rotation steps, each row followed by its count of steps:
The counts run from 0 to 223.
[-.14,-.13,.04,-.21,-.04,.16,-.24,-.20,-.04,.04,-.18,.12,-.07,-.05,.23,.15,-.16,-.09,-.27,.05,.06,-.21,.44,.03,-.09,.12,-.24,.07,-.01,.08,-.07,-.22,.04,.01,-.01,.00,.18] | 102
[-.02,-.12,.33,.01,-.07,-.07,-.11,.20,-.06,.06,-.20,.02,.22,.01,.21,.24,.00,.05,.01,.17,.04,-.12,.10,-.13,.16,-.03,-.26,.31,-.14,-.15,-.19,-.24,.02,.02,-.18,-.09,.04] | 211
[.15,-.37,.16,-.22,.10,.08,-.03,.18,-.31,.22,-.02,.18,.10,-.10,.00,.11,-.13,-.16,.14,.05,.01,-.13,.10,-.02,-.14,.13,-.14,.22,-.16,.17,.00,-.16,-.08,-.15,-.02,.17,.09] | 111
[-.01,-.16,.25,.17,.05,-.08,-.10,.11,-.15,.02,.09,-.08,.04,-.17,.08,.34,-.05,-.09,.18,.03,-.02,-.06,.06,-.01,.20,-.18,-.23,.32,.00,.10,-.32,-.22,-.07,.20,-.05,.03,-.02] | 135
[-.05,-.21,.03,-.32,.03,.07,-.01,.05,-.16,.07,-.06,.19,-.07,.18,.16,-.02,-.16,.01,-.22,.20,-.06,-.35,.23,-.17,-.27,-.02,-.19,-.07,-.02,.20,.12,-.13,.21,-.04,.09,-.15,-.02] | 15
[.19,-.25,.13,-.08,.13,.08,-.13,.20,-.34,-.21,.09,.19,.12,.00,.15,-.03,-.01,-.17,-.15,.01,.05,-.06,.34,-.06,-.17,-.11,-.10,.07,-.09,.23,.05,-.23,.14,-.03,.02,.08,.14] | 22
[.04,-.14,.13,-.29,.06,-.09,.02,.01,-.16,.19,-.03,.36,-.11,-.05,.11,.24,-.21,.07,-.25,.18,-.08,-.15,.14,-.09,-.02,-.03,-.16,.14,.01,.16,.01,-.10,.32,.03,.00,-.25,.10] | 11
[-.03,-.05,.33,.09,-.07,-.02,-.08,.11,-.17,.00,-.10,-.02,.14,.04,.10,.06,-.16,-.03,-.11,.18,.06,-.17,.16,-.28,-.01,-.12,-.40,.41,-.09,-.05,-.20,-.18,-.08,-.06,.00,-.13,-.04] | 209
[.02,-.09,.18,-.24,.01,.13,.14,.25,-.11,-.17,.00,.23,.05,-.06,.21,.18,-.04,.02,-.26,.16,.04,-.09,.17,-.26,.09,-.07,-.17,.11,.00,.00,-.11,-.20,.32,.09,-.03,-.31,.10] | 81
[-.27,-.11,.13,-.14,.00,-.03,-.02,-.04,.08,.20,-.15,-.01,-.02,.04,.18,.37,-.05,.16,.08,.27,-.05,-.28,-.04,-.13,.11,-.08,-.25,.12,-.01,-.01,-.24,-.16,.03,.21,.05,-.10,-.16] | 142
[-.17,-.12,-.07,-.16,.05,.00,-.23,-.34,-.18,.17,-.13,.01,-.05,.05,.10,.12,-.22,-.09,-.05,.06,-.03,-.20,.24,.04,-.20,-.07,-.19,.14,-.05,.23,-.09,-.19,-.05,.05,.16,.09,-.04] | 32
[-.09,-.08,.02,.05,.05,.16,-.04,.08,-.29,-.15,.04,-.09,.22,.06,.13,.08,-.06,-.09,.10,.14,.00,-.15,-.03,-.45,-.12,-.22,-.18,.19,-.06,.07,-.32,-.07,.03,.06,.03,-.04,-.21] | 57
[.14,-.23,.24,-.13,.08,.12,.16,.44,-.18,-.20,.20,.13,.14,-.06,.15,.02,.12,.02,.02,.12,.06,-.13,.05,-.24,.04,-.19,-.13,.06,.03,.12,-.17,-.15,.17,.15,.09,-.10,-.07] | 151
[.11,-.11,.03,-.17,.19,-.14,-.35,-.15,-.27,.02,-.08,.22,-.09,-.10,.11,.12,-.10,-.12,-.15,.03,.00,-.02,.28,.02,-.13,-.25,-.06,.24,-.01,.21,-.02,-.23,.11,.11,.02,.07,.13] | 28
[.03,-.08,.34,.05,-.04,-.08,-.10,.20,-.18,-.02,-.13,.02,.21,.01,.16,.16,-.07,.05,-.05,.14,.05,-.12,.12,-.24,.07,-.06,-.29,.41,-.10,-.10,-.17,-.19,.01,-.04,-.09,-.16,.03] | 210
[-.23,-.10,.16,-.18,-.04,-.01,.03,-.02,.08,.22,-.11,-.02,-.01,.09,.16,.20,-.07,.13,.06,.29,-.07,-.37,.05,-.19,.01,-.10,-.31,.09,.05,-.01,-.24,-.12,.02,.21,.15,-.15,-.18] | 143
[-.12,-.14,.05,-.10,.07,.10,-.39,-.10,-.16,.01,-.15,-.09,.12,.07,.20,-.11,-.03,-.04,.21,.20,.02,-.31,.20,-.28,-.23,-.21,-.19,.03,-.07,.12,-.18,-.08,-.05,.06,-.03,.09,-.13] | 126
[-.16,-.20,-.04,-.03,.15,.06,-.04,.03,-.22,.12,-.08,-.09,.08,.09,.16,.29,-.06,-.15,.19,.28,-.08,-.19,-.22,-.27,-.09,-.12,-.13,.01,-.17,.08,-.23,-.12,-.01,.14,.00,.14,-.25] | 54
[-.08,-.01,.25,.02,-.02,-.10,-.09,-.05,.00,.05,-.01,-.04,-.13,-.12,.08,.23,-.10,-.02,-.04,.18,.00,-.17,.14,-.16,.10,-.28,-.33,.33,.12,.00,-.27,-.19,-.04,.24,.16,-.05,-.12] | 138
[-.12,-.17,-.05,-.19,.18,-.01,-.05,-.07,-.04,.03,.05,.16,-.14,-.10,.25,.40,-.01,.04,-.08,.15,-.11,-.10,.07,-.01,.08,-.20,-.01,-.09,.06,.17,-.17,-.22,.34,.31,-.03,-.04,.01] | 159
[-.05,-.03,.13,.01,-.02,.14,-.17,.09,-.01,-.27,.01,-.08,.11,-.12,.22,.04,.02,-.05,-.02,.08,.08,-.16,.27,-.33,.07,-.29,-.23,.11,.06,-.03,-.36,-.13,.02,.27,-.01,-.06,-.04] | 62
[-.02,-.29,.13,-.33,-.01,.17,-.18,.02,-.07,.19,-.10,.10,-.01,-.06,.09,-.08,-.10,-.10,.07,.12,.05,-.31,.32,.02,-.24,.13,-.24,.03,-.04,.20,.05,-.15,-.16,-.09,.16,.15,.05] | 108
[-.17,-.24,.04,-.33,-.02,.06,.03,.03,-.04,.17,-.13,.13,-.11,.20,.19,.11,-.16,.02,-.24,.26,-.11,-.38,.19,-.05,-.17,.06,-.19,-.11,-.08,.21,.13,-.16,.17,-.02,.02,-.14,-.01] | 14
[-.08,-.07,-.12,-.28,.07,.15,.05,-.18,-.19,.01,.16,.29,.02,.03,.17,.18,-.15,.07,-.03,.00,-.03,-.14,.09,-.15,-.09,-.08,-.07,.05,.10,.30,-.26,-.04,.33,.19,.04,-.23,-.06] | 163
[.06,-.21,.09,-.07,.12,-.11,-.36,-.12,-.24,.25,-.07,.10,.01,-.20,.11,.16,-.22,-.04,.28,.07,-.04,-.12,.07,-.03,-.02,-.07,-.09,.18,-.03,.25,-.17,-.04,.02,.03,-.18,.15,.08] | 199
[-.15,-.22,-.06,-.21,-.04,.40,.10,-.06,-.10,-.12,.16,.12,.02,.06,.16,.06,-.15,-.11,-.13,-.03,.04,-.24,.32,-.06,-.13,.03,-.27,-.03,.08,.26,-.20,-.11,.04,.09,.09,-.15,-.03] | 167
[-.11,-.13,.06,.12,.03,.19,-.06,.14,-.20,-.17,-.02,-.10,.29,.03,.23,.31,-.01,-.09,.09,.08,.02,-.10,-.01,-.28,.10,-.16,-.14,.11,-.13,.02,-.38,-.21,.08,.12,-.21,-.01,-.11] | 59
[.07,-.20,.10,-.05,.09,.12,-.25,.02,-.28,.00,-.01,.04,.31,.03,.17,-.04,-.05,.03,.36,.05,.02,-.17,.10,-.23,-.13,-.14,-.15,.20,-.07,.19,-.30,-.05,-.04,.05,-.12,.05,-.09] | 128
[-.19,-.12,-.12,-.20,.11,.06,-.04,-.13,-.03,.08,.05,.12,-.20,-.03,.22,.29,-.05,-.04,-.15,.16,-.11,-.18,.10,-.02,-.02,-.19,-.08,-.17,.07,.21,-.13,-.18,.25,.33,.11,-.03,-.08] | 160
[.16,-.14,.14,-.05,.13,-.07,-.08,.14,-.39,.02,-.08,.11,-.01,-.10,.03,.17,-.12,-.25,-.15,.18,-.03,-.01,.06,-.21,-.13,-.10,-.15,.38,-.18,-.01,.02,-.22,-.01,-.13,.05,.14,.01] | 116
[-.12,-.13,-.01,-.08,.01,.13,-.15,-.14,-.16,-.02,-.07,.18,.01,-.08,.21,.34,-.18,-.13,-.27,-.02,.02,-.01,.32,.04,.03,.08,-.12,.14,-.05,.11,-.07,-.28,.17,-.05,-.17,-.07,.22] | 100
[-.18,-.16,.08,.15,.02,.25,-.11,.14,-.08,-.19,-.04,-.17,.19,-.01,.30,.25,-.01,-.11,.04,.12,-.02,-.15,.12,-.23,.14,-.13,-.19,-.02,-.06,-.01,-.37,-.20,.01,.20,-.11,.00,-.10] | 60
[.02,-.24,.00,-.19,-.02,.31,.14,.07,-.19,-.11,.17,.28,.18,-.08,.16,.14,-.11,-.09,-.10,-.15,.12,-.05,.27,-.05,-.01,.09,-.15,.10,.05,.20,-.20,-.14,.12,.01,.02,-.17,.13] | 169
[-.12,-.22,.07,-.08,-.07,.24,-.07,-.07,-.21,.03,-.10,-.06,.17,.11,.11,.01,-.11,-.14,-.04,.03,.10,-.22,.29,-.10,-.15,.05,-.32,.21,-.12,.08,-.12,-.22,-.26,-.12,.17,.05,-.04] | 38
[-.01,-.30,.24,.01,-.03,.17,.10,.25,-.03,-.07,.24,.05,-.15,-.16,.07,.05,-.17,-.15,-.12,-.01,-.04,-.24,.34,-.02,.04,-.06,-.32,-.03,.17,.22,-.10,-.06,.03,.17,.05,-.08,.05] | 3
[-.10,-.27,.08,-.14,.03,.08,.08,.08,.00,.23,.17,.10,-.07,-.14,.09,.33,-.12,.05,.26,.11,-.13,-.25,-.10,-.01,.12,-.01,-.19,.05,.11,.22,-.29,.00,.12,.23,.01,-.06,-.10] | 71
